In the rows, zero is written as 128.
Each path is a new rotation, seen through one point. The rows after it are directions, each followed by how far the rotation turns it, in degrees per step (0 if it stays put).
Each turn is a multiple of 5 degrees from 10 to 175, or 0.
Each row of a path follows its step; steps can be skipped.
Rotation 1:
step 0: [132 125 125 125 127 124 132 127 118 127 127 134 133 135 126 137 126 118
 126 125 131 130 129 130 121 127 137 130 136 124 127 122 131 134 130 109
 133 133 132 110 124 125 122 130 134 131 136 127]
step 1: [127 129 122 135 130 129 122 128 118 131 119 128 125 130 129 117 133 121
 138 132 133 133 128 124 122 128 136 124 121 115 130 125 129 131 135 125
 138 129 136 134 135 116 131 119 123 131 125 136]
step 2: [117 125 129 129 130 129 131 130 130 136 121 122 142 132 134 124 133 134
 131 127 133 132 121 137 128 133 133 120 137 129 125 128 119 134 131 106
 126 129 128 128 132 131 137 131 128 128 131 125]
step 3: [123 125 130 124 141 131 125 132 121 131 126 132 126 126 126 130 138 119
 129 128 125 120 127 129 130 137 144 122 122 114 127 136 126 130 123 127
 139 140 127 128 121 131 126 131 137 127 131 130]
step 4: [116 122 122 131 122 131 116 131 121 133 130 131 122 128 137 132 128 135
 121 123 124 132 133 132 121 127 132 124 133 127 133 122 132 128 121 111
 142 128 129 132 134 126 128 127 127 126 116 131]
step 5: [127 118 128 125 134 123 119 133 129 134 131 128 135 137 128 136 128 132
 137 122 135 129 126 135 121 124 125 120 132 114 123 131 128 141 126 129
 127 135 131 130 136 122 122 123 133 121 140 131]
step 6: [120 129 121 135 127 122 137 133 131 123 131 129 132 119 138 130 122 127
 139 134 125 124 123 131 134 129 140 130 125 124 132 129 130 144 125 122
 143 131 138 131 129 130 125 129 124 131 125 133]
step 7: [126 118 133 137 123 126 124 124 122 139 119 129 130 130 134 121 130 128
 133 126 124 121 127 136 121 126 124 132 122 121 117 125 129 128 119 117
 132 129 124 124 135 125 121 137 140 137 131 124]
step 8: [129 130 114 119 142 126 133 124 124 127 127 133 126 129 134 131 131 122
 125 124 136 134 118 125 124 131 134 131 131 120 121 130 140 133 121 116
 134 123 136 131 132 124 130 123 136 130 132 125]
step 9: [128 126 132 134 120 130 127 133 113 129 124 132 130 133 125 128 139 124
 132 134 124 130 118 137 127 131 131 133 121 125 127 122 126 139 130 114
 134 124 126 132 128 121 128 123 121 114 129 134]
step 10: [124 126 124 135 134 138 128 130 129 130 132 123 141 132 137 130 134 124
 136 130 135 132 141 133 126 124 137 125 127 123 119 136 128 130 129 118
 132 127 128 123 127 118 139 135 138 129 131 132]
[130 129 127 127 126 127 130 127 129 127 125 127 127 127 127 126 128 127
 128 129 131 129 125 129 129 124 127 130 126 127 126 126 131 130 128 126
 128 128 128 126 126 126 128 127 128 130 128 127] -> 45
[125 127 128 130 126 127 130 128 130 127 128 126 129 128 130 127 130 125
 130 130 129 129 128 129 129 126 129 128 127 130 129 130 125 131 127 130
 125 130 128 128 131 127 131 127 128 127 129 130] -> 90
[128 127 127 124 130 124 126 128 129 128 128 127 126 127 128 129 127 125
 129 130 129 127 127 127 129 129 128 128 129 129 128 127 126 129 128 127
 128 126 130 126 126 131 129 129 129 125 131 129] -> 130
